One turn sends every row of this set to another row. A few are shown first. Where does it send the rows asked after them?
rolet: [ 19  -7   4  -6   6  20  39  12   2  14  37  -3   7  15   4   7   8  11
   3   9  -8  -8  -5   1   7  11  14  -5  -5  10   1 -12   8 -12  -5  -2
  -2  -2  -2  -5  -9 -12  -3 -11  12 -11  -9]
Vob: [ 10 -15   4  -5  -3   8  35  16   0  10  33  -4  -1  21  -5  11   1  -5
   2   4 -10  -6 -21   2   8  10  21  -8  -5  14  -3  -6   9 -16 -13  -2
  -5  -5  -5  -8 -11 -11   3 -13   5 -14 -12]
Saler: [  9  -6   4  -6   1  17   1  15  -5  16   5  -9   6  15  -3  10 -13  10
  -8   5  -6   2   0  -6  -9  -4  18  -1  18   8  -2  -2  13 -27 -28  -7
  -6   5  21   9 -10  -7  21   3  -1  -5   0]
miri: [  5 -22  22 -11  -1   9   2  22  -4  30  -7   2  10  20   3  -1   1  16
  12 -10   7  -4  -3  -3  -9   7  15  -8   3   2   4  -8   4 -20   3  11
 -20  10   0   9 -10 -20   2  -4  -8 -15   4]
pul: [  9 -15  19  -6  -5   7 -11  13  -8  31  30  -1  14  23   5   1  16  15
   8  -1  -2  -2 -12 -14  -2  16  14  -9  15  13   5   1  -9  -3   8  -2
  11  -6   6  -7 -17   7   4  -2   3  -8 -18]
fudi: [ -3 -14  22   0   0  14   9   3   3  29  20  -1  13  26  -3  -9 -27   5
  10 -10   0  14  -1 -16  -3   3   8  -5 -10   5   0  -5   1  -7 -25  -5
 -13   3  11  -7 -13   9 -20  -1   7 -12  -3]
buro: [  2  10   7 -10 -10  18   7  17   2  27  14  -3   8  14  11   3  -1  14
   1   7 -10   0   4 -33   6  12  20 -11  -6  14  -6  -6   0 -14 -11  -1
  23  -3 -14   5 -11  -8 -16  -7  12 -11 -13]
dag: [  4   9  13  -8 -10  17   9  17  -1  25  11  -1   9  16   7   6   5   8
   5   5  -3   3  -1 -34   2  11  34  -9  -4  10 -12  -5   2 -20 -20  -3
  21  -2 -12   9 -13  -7 -12  -1   4 -14 -10]
kosu: [  1 -13  21  -8  -2  26  -1  16  -1  34  23   0  17  24   1  -3 -23  12
   1  -7 -10   9   4 -20  -2  -2   4   1 -14   6   3  -8   6  -1 -23 -13
  -5   5   9  -2  -9   9 -15   2  10  -9 -12]
zupel: [  2 -25   6  -3  -2   9  -4  21  -1  24  -2  -2   3  29   9  -2  -5  17
  -4   0   2  -9  -2  -5 -14  10   8  -1  -3   9   5   2   0  -5  -2  12
 -17  -6   3   6  -8 -26   5  -3 -10  -9  -5]
Kilas: [ 10   2   8 -13   2  12   5  13  -1  28   6   0  19   6  -4   8 -16  19
   3   4 -12  -3   1  -1   5   4  -9  -7  24   2   3   0  -2 -21  -8 -10
   3   3  14   0 -12 -12   5  -4   6 -14  -5]
Muriv: [  4 -12  25  -8  -3  24   4  15  -3  33  20   3  18  33  -1  -6 -18   8
   3 -11  -7  11  -1 -20  -3  -1  11   5 -14   3  -2  -2   4  -2 -31 -12
  -4   2   9   3  -9   4 -13   6   3 -11 -13]
lefot: [ -9   4   7   3  -7   6  16   8   2  25  17 -12  -5  16   0   0  -3  -2
  13   3  -2   5  -5 -40  -7  10  30 -17  -2  14 -10  -3  -2 -22  -5  -4
  10  -1  -7  -2 -14  -4  -9  -2   9  -5   0]
nesad: [ 14 -14  11  -8  -3   9  35  18   0  13  38  -8   5  23 -11   8   3   2
   1   2  -9  -9 -22  -7   3   8  23 -12  -1  14  -2  -6   9 -16  -7  -6
  -5   3  -4  -4  -7 -14   7  -6  14  -9 -13]
Gor: [  4 -25   8  -2  -3  15  -6  24  -1  20  -1   1   4  21  11  -2  -5  18
  -5  -5   0 -10   6   1 -14   1  10  -4  -9   6   3   2  -2 -19   1  15
 -11   3   1   8 -11 -20   5  -2  -9 -16  -6]
pobe: [ -1 -13  25  -4  -2  22   3  12   2  24  20   1  14  29  -4  -6 -20   0
   6 -11  -5  11  -1 -17  -7  -6  15   2 -17  -1  -5   0   1 -10 -31 -12
  -4   4   9   1 -12   7  -7   9   0 -20 -10]
riti: [  5 -19  14   0  -3  17 -11  10  -1  15  20 -11   1  22  12  -9  17   1
   8   4   2   5  -2  -9  -3   6  19  -8   7  14   2  -8  -3 -24  -2   1
  10  -3   7  -9 -23  14  19  -4   3 -21 -16]
vuveg: [  2  -2   3 -12   3   3   4  12   1  20   5  -2   7  11  -2   9 -23  12
   4  -8 -21  -5  -1   9   5  -3  -1  -4  15  -2  -1   4  -3 -25  -6  -3
   2  -1  12  -1  -9  -1   3  -9  -4 -14   4]
zam: [ -9   6  -1  -7  -6  11   5  15   4  21  13  -9   0  13  13   3  -8   8
   4   6 -15   0   2 -29   7  11  17 -13  -9  16  -9  -9  -2 -15  -6   1
  19  -9 -12  -3 -11  -1 -18 -11  10  -9  -7]
Betum: [ -3 -27  10  -4  -1  11  -5  22   0  27  -2  -8   4  20   3   1  -5  12
   3   3   1  -8  -5 -12 -16   9   4  -5   0   6   9  -6   4  -6   7   1
 -21   0   4   4  -9 -26  11  -1  -2 -10  -3]
gaf: [ -5 -15  18  -4   2  19  -1  13   0  27  18  -2  14  21   2  -3 -28   9
   5  -8  -7  10   2 -14   1   0   7  -3 -15   7   0 -10   7  -6 -27  -6
 -11   2  10  -7 -12  14 -19  -2   6 -11  -6]
Bof: [  7 -18  17  -5  -3   8  -9  14 -10  21  19   0   9  28  12  -5  20   8
   8  -1   2   4 -15  -6   1  16  22  -7  12  16  -3  -2  -5 -13 -12   4
  10 -13   6  -7 -22   8   9  -3  -8 -17 -17]
baso: [ -1 -13  26   2  -2  18   8   5   5  27  23  -3  12  25  -7 -11 -24   0
  11  -9   0  13   0 -19  -9  -3   9  -4 -13   0  -2   1  -2 -12 -22 -11
  -8   7  10  -5 -15   7  -9   6   8 -18  -8]
pilim: [ 10 -22  18  -6  -5  15   0  22  -2  29  -1   1   9  19   6  -4  -2  19
   4  -8   5  -9   7  -1 -12   1  10  -7  -3   4   5   1  -3 -23   8  13
 -12  14   0   8 -10 -21   5  -4  -3 -15  -3]
riz: [  0 -16  15  -6  -2   8 -20  13  -1  17  28  -7   7  13   7  11  11  13
   6  -2  -8  -4  -6  -6  -3   7  21  -7   6   6   7  -6  -1  -7  13   0
  10  -5   4  -3 -14  21   3  -6   3 -13 -10]
Nuz: [ -6 -26  16  -9   3   9  -6  25  -2  24  -9  -5   5  15   2   5  -2  10
  11  -3   3  -6  -7  -6 -11   6  11  -8   0   3   6 -11   8 -16   4   2
 -22   5   2   5 -10 -17   9  -3  -8 -16   2]
Mor: [ 10  -6   3  -2  -4  11  10   8  -3  24  15 -12  -3  23  -8   2 -17   7
  -6  -3  -8   0   0 -10 -12  -8  12   0  18   7   2   9   4 -26 -10  -4
  -4   9  19   8  -5  -7  21  -1   5   5   4]
vug: [ 17  -7   6 -11   9  18  35  18   0   7  34  -3  12  16   2  10  11  15
   1   4  -9  -9 -11   1   6   9  26  -6  -5  10  -5 -14  12 -15 -13  -2
  -4  -2  -2   0  -7  -9  -3  -6   9 -12  -8]
fozav: [  5 -15  15  -6  -2   3  -9   1   1  15  21  -6   2  26  11   1  14  12
   7  -5   1   6  -8  -4   2  16  29  -3  11   8   9 -10   3  -6   1  12
   2 -10   3   2 -12  21  -2 -11  -2 -11   0]
dagib: [  7  -3   2  -8  -2  -1  14   5  -2  24  11  -4  -1  27  -6   3 -20   8
   0 -13 -14   0  -5   2  -2  -2   9   1  18   2   0  11  -2 -22  -9   4
  -2  -1  15   6  -4  -5   5 -10  -6   2   9]
bifom: [ 13 -11   9 -12   4  16  29  22   1   5  37  -9  10  14  -6  11   7   9
   1   3 -11 -12 -15  -4   1   3  27 -12  -6  11  -5 -11  12 -18  -7  -8
  -3   4  -2  -1  -6  -8   7  -3  15 -13 -12]
Pilur: [ 14   0   8 -12   3  14   6  13  -6  25   1   0  18  14  -2   8 -11  19
  -2   8  -3   2  -4  -5   2  10   7  -3  27   7   0  -3   8 -19 -30  -6
  -5   0  17   8 -13 -15   9   0  -1  -9  -4]
lis: [ 13 -14  17   0  -5  12  -2  -4   3  23  24 -12   1  30  11 -13  16   8
   9   1   7   8   0 -15  -3  14  18  -6  15  12  12  -7  -2 -12   7   7
   4  -1   6  -2 -15  12  10  -9  10 -10  -7]
Nav: [ 12 -12   2  -2   1  17  34  14   2  10  35  -5  -1  12   2  10   2  -1
   3   9 -13  -8  -8   5   7   7  13  -7 -10  10   2 -10   8 -17  -5  -3
  -2  -2  -4 -10 -11  -8   2 -14  10 -18 -12]
bope: [-12   4   0  -2  -4   3  14  10   3  22  13 -11  -6  19   7  -1  -8   2
   9   1  -8   4  -7 -32   2  14  23 -15  -6  16 -10  -6  -2 -16  -8   2
  11 -11  -9  -6 -12  -2 -18 -10   7  -4   1]
Ganes: [ -3   5  11  -2  -8  14  11  14   0  21  14  -8   0  13   2   6   3  -2
  11   5  -2   4  -2 -38  -6   6  38 -13  -5   9 -14  -4   2 -26 -14  -6
  16   2  -9   5 -14  -3  -5   2   5 -12  -5]

dagib -> vuveg
nesad -> Vob
miri -> Nuz
Now these:
Bof -> riti
baso -> fudi
Ganes -> lefot

